(in the rows, 128 means zero)
The same turns and mirrors carry the whole set onto itself and the rows of a family onto each other. Which other rows belong to the same family as each row named below? List them in the order they appear above.
These 20 rows form 5 families of 4 rows each.
bugon: [169  83 119 137 145 137 155 150 161 155 108 133  92 119 155 173 143 110
 132 118 109 147 137 104 133 151 130 126  95 148 140 115 106 104 135 116
 134 133]
lif: [139 129 143 113 153 146 148 133  97 141 140 151 113 151 145 120  78 107
 133 138 116 153 123 138 121  80 122 119 132 145 156 145 154 140 129 112
 101 137]
vutaz: [143 133 134 121 151 146 160 131 105 139 133 146 124 145 152 130  82 104
 134 134 123 154 109 133 133  74 124 123 137 139 150 147 151 158 116 125
  96 134]
Dak: [120 101  91  69 124  98 137 139 128 146 134 159 165 111 114 114 136 122
 121 112 148 110 111 122 120 161 127 115 107  98 161 108 123 111 142 116
 136 130]
nuzo: [115 101  92  68 127 106 130 129 127 144 121 157 157 115 111 123 134 128
 117 108 154 105 111 111 127 157 136 118 114  97 159 104 135 108 128 118
 145 126]
bopas: [141 130 149 123 150 143 160 122 103 137 140 152 127 144 147 126  87 106
 128 136 122 160 118 138 135  80 130 129 140 136 142 137 149 161 122 115
  95 137]
tar: [130 131 134 134 102 119 115 113 138 112 116 107 134 135 123 137 154 142
 128 162 115  84 114 154  92 103 140 107 102 128 105 146 137 142 146 124
 103 106]
Bivu: [132 130 131 124 149 147 151 129 103 145 147 140 123 151 144 132  83 100
 136 120 124 151 106 136 124  78 135 121 137 142 144 150 149 157 113 114
  92 127]
Nenu: [178  83 118 138 142 120 155 154 163 157 105 134  99 124 152 169 142 117
 126 118 113 144 140 109 139 154 126 131 106 143 132 108  99 113 136 127
 139 139]
gabod: [131  92  88  73 121 100 127 132 113 142 130 148 145 109 110 122 130 132
 127 106 158 110 115  99 129 161 123 123 118  91 150 111 125 118 139 117
 147 123]
sipab: [169  82 115 140 140 123 162 151 153 150 105 133  97 104 155 165 160 103
 135 130 115 159 135 110 132 147 132 136  94 139 148 123 104 108 129 130
 125 138]
vas: [133 116 131 132 104 110 123 108 126 107 122 106 131 135 125 131 147 144
 131 166 125 100 119 168  94 107 137  93 104 121  96 132 143 143 130 133
 102 104]
nud: [110  96 102  76 117 110 126 144 123 143 126 151 149 113 120 115 129 124
 130 102 152 101 114 105 115 166 124 130 103  88 156 109 125 114 138 113
 143 122]
nikol: [167  88 120 150 149 136 161 147 158 156 104 136  89 113 152 167 152 114
 129 131 116 149 129 103 136 147 130 125  92 138 139 121 105 106 133 125
 141 142]
rovek: [130 129 126 136  99 112 117 114 132 115 124 113 137 139 125 134 154 154
 127 164 124  94 118 161  95 103 136 104  98 126 101 138 146 141 137 135
 101 105]
lodid: [114  95  98  71 118 104 126 132 130 141 131 151 148 110 111 120 134 125
 122 106 158 102 112 103 123 161 128 122 115  99 158 114 131 114 137 108
 148 117]
rabet: [165  91 118 138 139 125 154 151 153 158 106 129  89 124 159 166 149 103
 134 112 114 143 135 108 135 159 124 133  99 151 137 119 104  94 125 114
 127 140]
Nube: [135 129 139 111 152 144 156 132 105 140 129 137 125 154 148 127  79 105
 132 134 123 159 117 123 127  75 124 120 136 143 155 145 155 144 127 117
  90 125]
kipon: [122 124 139 138  99 114 114 123 133 115 136 108 127 144 134 141 149 153
 136 157 124  95 117 158  86 102 147 101 101 128 107 136 144 144 134 134
 101 106]
zif: [131 119 135 136 103 114 108 117 132 110 113 114 125 132 115 131 149 134
 128 161 112  89 121 169  88 104 143 116 103 127 107 147 146 135 132 127
 109  97]

Which other rows belong to the same family as Nube? nuzo, tar, nikol
Which other rows belong to the same family as lif? Dak, sipab, zif
Which other rows belong to the same family as lodid? bugon, vutaz, rovek
Which other rows belong to the same family as bopas? vas, nud, rabet

